(in the rows, 128 means zero)
M: several groups of rows, each row roughly a mix of its group's hidden directions:
M (106 x 10):
[[144 117  93  85 146 146  83 155 122 116]
 [ 82 138 143  97 169 106  91 123 139 121]
 [136  86  96 101 126 179 127 116 128 155]
 [119  87 132 139 109 166 115  72 129 119]
 [119  93  62 121 146 132 119 113 123 101]
 [116 110 131 164 106 103 144 122 169 175]
 [118  98  72 122 142 162 101 108 108 136]
 [101 106  85  97 153 156 135 126 149 162]
 [146 172 185 138 115 114 140 152 129 147]
 [161 139 140 166 134 157  98 168 124 158]
 [119 144 115 138 105 190 118 144 167 114]
 [161 126 131 138 136 146 124 181 119 179]
 [118 132  75 143 150 160 111 119  86 144]
 [118 106 142 124 110 145 122 110 142 200]
 [109 149 163 112 158 113 180 110 142 107]
 [138 134  98  71  89 153 113 123 116 144]
 [148  97 132 157  98 132 145 146 174 163]
 [ 83 157 113 105 146 112 111  89  99 144]
 [147 182 134 150 134 100 148 162 110 153]
 [152 137 119 106 142 147  91 148 111  71]
 [137 123 110 166 117 167 116  86  96 153]
 [104 151  98  88 120 145  89  96 148 117]
 [116  98 143 128 135  92 188 111 116 108]
 [155 107 157 143 128  99 176 159 103 140]
 [105  98 115 119 128  81 165 126 169 117]
 [ 61 138 139 138 150 154 144 113 109 145]
 [176  90 115 107 155 124 135 134 144 169]
 [129 126  80 125 113 184 138 113 161 130]
 [124 118 124 136 128  88 141 108  96  67]
 [130 145 122 151 164 182  86 116 133 137]
 [167 157 173 144 106 101 121 139 100 110]
 [130 145 109 152 118 165  71 144 154 141]
 [154 155 120  79  96 115 110 160 121 155]
 [195  92 114 118 137 135 150 122 119 144]
 [ 90 164 145 132 126 142 171 107 142  91]
 [154 101 126 127 129  84 103 122  73 136]
 [ 86 144 104 139 106 115 143  86  93 105]
 [102 130 104  97 153 130 117  90  82 105]
 [125 128 146  88 180 131 158 109 161 121]
 [ 66 137 101 110 146 104 113 105 141 145]
 [164 107  93 119 129 167 159 120 161 149]
 [103 109 102 108 159 131 126  86  86 104]
 [117 129 143 138 123  73 122 115  71 120]
 [119 152 116 165 137  84 177 131 124 106]
 [140  69 103 122 107 133 118  90 153 139]
 [170 121 144 144  84 125 139 168 162 124]
 [160 114  88  91 140 129  91 155 130 102]
 [124 125 165 102 130 150 104 130 133  66]
 [164 105 139 122 136  90 131 110  72 120]
 [157 141 134 123  66 115 130 158 157 143]
 [140 113 153 116 118  79 180 132 103 118]
 [152  71 108 126 117 137 147 119 113  83]
 [159 157 123  83 106 121 109 163 116 159]
 [138 157 147 127 139 106 124 142  99  63]
 [158 138 175 156 116 123 169 163 135 131]
 [162 112 101 115 134 168 167 116 163 142]
 [132 105 101 139 124  93 128 145 135 192]
 [109 133  89  61 121 130 123 122 142 147]
 [150 157 115  81 100 125  99 159 126 156]
 [185  92 117 135 117 114 110 138  93 148]
 [132 129 136 135 147 105 135 124  95  58]
 [102 102 109 132 125  92 165 121 156 171]
 [145  98 138 172 143 136 152 171 125 161]
 [146 119  96 114 126 129 110 143 130 198]
 [126 172 116 133 159 139 118 156  88  90]
 [109 169 132 105 157 117 110 116  85  93]
 [101 145 101  89 118 107 118  90  88 117]
 [164 124 154 125 110 110 128 128 147  64]
 [131 116 120 131  97 142 130 134 168 192]
 [144 133 111  94  78 150 119 140 147 170]
 [ 99 163 159 158 111 120 177 141 142 121]
 [131 139 151 151 160 108 133 137 107  66]
 [134 118 118  89  90  87 156 161 127 147]
 [113 128 152 182 131  76 146 125 146 123]
 [ 93 132 108 104 167 136 116  89  89 121]
 [136 148 168  94 128 157  91 159 124 155]
 [102 156 184 144 131  99 125 165 135 125]
 [109  85  96 142 124 139 143 163 158 163]
 [177 134 176 126  97 135 107 127 139 100]
 [137 104 139 171  89 100 143 171 138 130]
 [134 124 194 114 102 158 107 116 143 140]
 [132 148 108 155 136 172 106 114  79 151]
 [124 106 110 101 138  91 139 145 158  76]
 [153 148 119  98  61 112 124 145 130 122]
 [170 106  93 112 127 171 151  99 130 118]
 [135 121 101 165 119 158 121  92 100 170]
 [ 97 142 122 150 109  86 168 102  95 130]
 [107 130 119  74 114  94 151  94 125 103]
 [141 182 157 116 149 137 108 162 116 100]
 [ 92 103 123 158 161 145 141  86 142 102]
 [125 135 174 138 144  87 138 168 144 158]
 [145  87 119 117 109  87 146 119 173 107]
 [171 102 110 127 128 111 179 104 108 147]
 [148 149 128  91  77  94 118 159 124 136]
 [128 174 121 151 150 105 150 152 102  88]
 [158 141 135 109 111 172 115 167 155 159]
 [127 145 165 161 183 147 123 154 145 134]
 [ 93 130  86 118 118 132  93  89 100 108]
 [141 131 114 172  71 134 128 133  90 120]
 [106 128 154 105 159  97  71 142 120 126]
 [131 142 154 144  84  87 123 118 125  81]
 [105 121 130 130  84  85 138 109 142  82]
 [148 116 157  96 168 133  80 151 143 122]
 [144 128 111 133 113 142 183  85 105 101]
 [159 180 152 111 110 122  89 124 107 114]
 [111 168  96 125 168 132 124 164  92 125]]

the two rows of each list that fit no group, in list order (the others fit one group, some only roughly):
  Q_720: [124  83 110 109 151 130 173 149 128 164]
  Q_96: [121 132 122  71 160 125 155  94  99 125]
  Q_739: [111 126 124  96  83  87 138 106 138  92]
  Q_924: [144 119  88  94 152 140 115 105 117  78]
  Q_956: [ 85 108 116 149 155 123 132  91 138 173]
  Q_2: [137 125 116  89  64 118  99 133 143 131]
  Q_826: [ 90 154 170 109 168 108 136 114 137 104]
  Q_188: [120  80 108  79 132 145  96 129 152 133]
  Q_51: [139 170 130 100  79 124 113 150 144 160]
  Q_24: [133 132 179 144 103 132 135 114 138 185]
  Q_108: [159 147 150 116 154 166 113 165 120  90]
  Q_244: [121 102 146 147 101  80 171 130 126 100]

Q_924; Q_2
  Q_16: [100 150 104 141 143 123 104 136 164 182]
  Q_444: [158 151 129  71 131 127 129 147 102 165]
  Q_60: [129 159  93 153 146 140 123 130  88 175]
  Q_755: [102 120 118  90 167 125 157  82 115 120]
  Q_872: [157 152 120  75 142 135 121 154 114 169]
  Q_753: [ 91 132 126 154 116  67 138  96 129 135]
  Q_754: [139 110 141 160 118  94 178 132  91 113]
  Q_19: [ 91 155 173 119 141 105 153 154 142 101]
  Q_269: [128 122 131 121 194 161 146 105 108 146]
  Q_292: [160 113 149 158 116 109 148 150 132  72]

Q_16; Q_754
  Q_191: [155 116 134 131 105 101 140 136 111  61]
  Q_991: [142 119  67 118 130 126 116 138 119 180]
  Q_396: [136 142 145 127 132 185  86 121  95 111]
  Q_997: [149 141 160 161 116 107 153 113 133  74]
  Q_558: [152 103 161  97 109 121 113 130 164  84]
  Q_220: [ 92 118 108 123 143 141 122  94 134 189]
  Q_616: [ 93  90 128 150 138 112 171 100 138  98]
  Q_248: [110  92 164 111 110 117 133 111 174  95]
  Q_335: [113  88 101 106 133 173  91 104 121 136]
  Q_760: [138 126 171 130 146 112 108 178 153 159]
  Q_421: [100  90 102 161 128 106 136  91 110  99]
  Q_134: [172 170 154  97 111 114 112 141 101 135]
  Q_143: [ 79 124 115 143 160 106 127  85 119 157]
  Q_575: [171 113 142 100 120 149  86 130 132  85]
  Q_15: [125 151 160 162 145 149 143 170 168 135]

Q_421; Q_15
  Q_897: [ 97 142  80 125 109 172 109 103 139 114]
  Q_314: [129 132 131 111 124 165  70 123 122  83]
  Q_306: [ 94 119 122 110 168 133 152  74 125 108]
  Q_542: [ 86 158 136 166 142 149 146 110  89 122]
  Q_355: [150 109 127 107 153 194 119 147 138 147]
  Q_540: [125 140 143 156  87  64 137 129 136 121]
  Q_671: [151 134 112 156 162 160 103 122  97 168]
  Q_117: [117 151 102 132 119 116 129 119  88 190]
  Q_167: [145 115 104 104 125 132 131 180 132 180]
  Q_668: [129 102 159 105 115 115 141 121 166  74]
  Q_358: [171 108 122 101 110 181 123 158 137 126]
  Q_279: [ 98 130 105  87  87 100 123 106 152 107]
  Q_153: [ 91 107 115 174 129 143 117 101 161  98]

Q_671; Q_117
  Q_700: [154 101 103 145 104  96 148 115 151 173]
  Q_327: [120 111  83  96 153 137 151  87 148 144]
  Q_368: [165 110 118 119  63 123 139 148 144 117]
  Q_29: [ 99  89 130 185 120 116 142 126 149 103]
  Q_187: [169 142 156 168 159 158 120 134 102 141]
  Q_209: [163 120 118  85 108 110 108 164 107 159]
  Q_237: [138 113  93 114 115 135 113  85  80 101]
  Q_140: [144 144 148 102 163 168  97 133  88 114]
  Q_586: [162 138 161 101 138  98 163 135  87 133]
  Q_10: [129 137  97  58 133 136 121 138 124 158]
  Q_73: [164 123 124 168 102 113 140  87 130  91]
  Q_837: [142 101 141 154 146 117 145 135 112  62]
  Q_723: [122  87 109  83 134 115 117 136 162  92]
  Q_487: [ 90 101 111 175 151 154 122 104 149 116]
  Q_109: [111 135 142 153 151 141 124 134 164 190]

Q_209; Q_140
  Q_395: [145 141 108  91 102 127 108 153 108 181]
  Q_480: [129 119 166  99 122 109 132 140 162  73]
  Q_239: [156 124 135 138  88  94 143 145 124  75]
  Q_820: [ 73 164 156 149 124 119 144 149 151 114]
  Q_479: [135 109 117 162  74  87 120 151 124 140]
  Q_697: [160 129  98 143 124 146 105 123 103 187]
  Q_763: [153 178 135 152 130 139 120 137  81 101]
  Q_11: [137 116 147 147 120  82  90 145  82 139]
  Q_807: [158 129  92 147 123 151 105 122 100 179]
  Q_726: [159 111 158 104 170  87 151 122 111 127]

Q_395; Q_479
  Q_708: [104 112  91 116 127 135  61 134 131 142]
  Q_303: [169 137 154 161 146 141 124 168 103 157]
  Q_99: [110 139 108 106 155 123 121 166 131 187]
  Q_58: [126 155 128 126 139  84 153 158 133  75]
  Q_952: [105 146 153  91 171 144 118 124 160  97]
  Q_257: [137 148 155 123  60  98 120 118 140 122]
  Q_25: [148 172 137 131  84 120  80 145 130 119]
  Q_412: [132 147 163 157 128 126 111  89 124  75]
  Q_208: [107 158 107  77 135 152 108 112 103 157]
  Q_610: [124 140  98 114  81 132  88 156 161 143]
  Q_736: [154 137 100 151 144 173 130 106 103 168]
  Q_686: [189 142 127 142 105 111 127 141 132 173]
  Q_403: [128 136  97 116  88 130  94 172 152 154]
  Q_379: [127 115 129  71 139 146  87 156 141 103]

Q_257; Q_736
  Q_696: [147 148 146  79 119  87 151 124  92 122]
  Q_778: [164 157 147  79 123 104 135 131  90 139]
  Q_372: [126 178 167 149 156 129 116 161 148 140]
  Q_821: [114 130 156  95 136 116 127 143 151  64]
  Q_832: [130  99 118 145  88 106 144 180 146 150]
  Q_176: [198 107 132 136 105 153 138 132 107 124]
  Q_217: [133 110 126 143 102  76 145 123 116  75]
  Q_661: [157 114 135  97 130  81 124 123  78 145]
  Q_127: [ 86 116  88  99 112 142 111  98 144 157]
  Q_101: [ 90 170 132 132 116  73 122 108 123 142]

Q_661; Q_127
  Q_112: [148 139 147 135 114  71 165 148 159 122]
  Q_124: [ 94 101 127 172 116 115 138 106 155  87]
  Q_66: [ 98 122 120 129 132  72  94 127  91 149]
  Q_48: [ 93  93 123 120 160 132 113  78 107 108]
  Q_918: [130 148 173 164  90 110 156 141 143 109]
  Q_884: [117  70 105 140 155 161 140 106 137 149]
  Q_777: [127 136 115 173  86 128 147 158 147 166]
  Q_961: [113  70 124 102 124 127 126 107 169 103]
  Q_497: [119 118  73 154 143 151 118 110  98 162]
  Q_555: [153 158 129 126 136  82 146 167 137  90]

Q_48; Q_918
  Q_418: [ 87  98 112 109 124 100 159  92 142 103]
  Q_583: [137 127 116 160 128 141 128  98 103  64]
  Q_472: [ 92  95 107  98 135 121 103  83 148 116]
  Q_474: [158 146 122 116 133  81 138 163 149  88]
  Q_808: [136 119 149 167 134  80 140  95 137  90]
  Q_147: [124 128 165 112 161  73 160 116 113 130]
  Q_387: [144 136 190 117 152 124 102 159 127 102]
  Q_842: [103  85 136 168 123 105 170 118 132 105]
  Q_705: [160 140 129  82 131 122 139 163 105 171]
  Q_976: [157 159 134  69 139 127 129 123  98 156]
  Q_224: [172 100 143 131 143  93 165 140 123 163]
  Q_93: [132 126 149  82 175 147 102 120 146  99]

Q_472; Q_808
  Q_70: [156 119 129 149 105 158  97 176 149 154]
  Q_620: [121 116 102  93 161 108 164 104 148  92]
  Q_854: [128 122 100 152  91 137  92 168 146 159]
  Q_882: [ 91 137 106 124 106 132  97  90 157  90]
  Q_460: [136 147 120 111 179 175 106 114 117 154]
  Q_394: [169  90 138 100 159 104 106 142 124 157]
  Q_687: [169 126 135 117 103 131 132 160 117  70]
  Q_554: [157 156 164 144 169 149 118 108  93 121]
  Q_482: [119 171 137 152 140 162 122 123  84  93]
  Q_113: [125 168 115 112 136 172  95 102  96 145]
  Q_253: [156 102 124  87 165 144  81 123 130 119]
  Q_548: [ 78 157 174 132 146 126 150 131 122 101]
  Q_284: [131 141 142 125 122  80 157 146 155  78]

Q_620; Q_113
  Q_585: [171 152 137 110 134 142 109 165 107 171]
  Q_107: [146 106 132 116 167 189 119 147 138 143]
  Q_894: [152 111 131 141 107  99 141 109 147  66]
  Q_823: [170 160 123 165 118 154 111 119  86 134]
  Q_563: [122 115 136 131 138  60 121 136  97 160]
  Q_803: [115  86 112 140 166 162 158 140 139 160]
  Q_439: [153 114 144 161 102  91 148 152 137  85]
  Q_370: [146 164 156 113 137 167  90 152 100 120]
  Q_505: [129 119  97  89 107 130 127 168 144 176]
  Q_853: [111  87 115 160 131 145 168  97 150 102]
  Q_423: [138 163 142 107 151 177 104 158 137 155]
  Q_157: [107 144 120 164 141 143 146 116  63 128]
  Q_522: [104  87 123 167 144 112 145 102 149 165]
  Q_289: [104 145 112  99 154 119 121 171 128 178]

Q_853; Q_157
  Q_90: [151 126 169 132 150 105 140 175 156 155]
  Q_37: [125 155  85 145 149 150 114 130  79 153]
  Q_600: [ 92 138 103 101 149 133 161  80 147 116]
  Q_386: [116  80  88 113 114 122 141  83 107 128]
  Q_792: [139 154 124  91 103 136  88 149 103 168]
  Q_266: [164 145 170 169 156 147 117 135 101 132]
  Q_78: [130 105  96  91 126 138 126 102  86  88]
  Q_455: [123 152  95  74 130 151  92 119 138 147]
  Q_515: [142 149 152 162  81 107  98 138 135  96]
  Q_939: [ 99  86 119 162 158 125 143  95 140 158]
  Q_959: [100 132  99 100 146 158 111  97 116 173]
  Q_213: [176 118 102  90 102 136 125 166 124 111]
  Q_71: [164  88 120 122 146 184 134 150 140 123]
  Q_154: [143  81 103  92 125 123 105 125 156  91]

Q_792; Q_213
  Q_896: [131 107 134 148 100  86 166 100 164 137]
  Q_580: [ 85 150 128 119 138 157  90 147 170 118]
  Q_920: [178  89  99 103 143 149 106 127 135 148]
  Q_621: [114 141 148 157 120 117 117  84 127  71]
  Q_784: [107 115  79  87 111 133 130 146 156 160]
  Q_221: [ 98 144 125 105 120 119 194 103 143 118]
  Q_858: [132 103 184 124  90 129 127 105 159 147]
  Q_383: [174 131  87 105 134 103 113 168 132 140]
  Q_294: [158 110 138 157 168 162 113 172 133 129]
  Q_930: [137 107 173  85 106 119 116 140 171 126]
  Q_283: [190 134 112 136 109 144  94 130 111 157]

Q_221; Q_294
  Q_516: [132 172 125  83 126 132 106 134  92  93]
  Q_199: [146 135 194 146  91 127 137 111 142 139]
  Q_632: [133 122 114  94 159 172 110 125 177 126]
  Q_613: [157 131 168 176 162 144 140 139 103 131]
  Q_263: [103 139 118 105 144 160 109 111 138 189]
  Q_883: [135 130 127 113 113  91 184 111  87 116]
  Q_786: [123 122 132 174  77 107 111 143 153 101]
  Q_608: [ 97  79 114  96 131 109 135 121 169 110]
  Q_981: [129 128 111 152 101 117 187  99  96 124]
  Q_13: [ 97 125 129 160 117 126 115  89 153  76]
  Q_18: [153 170 119 100 116 145  79 146 130 155]
  Q_160: [100 111 132 163 166 167 157 110 154 132]

Q_883; Q_160
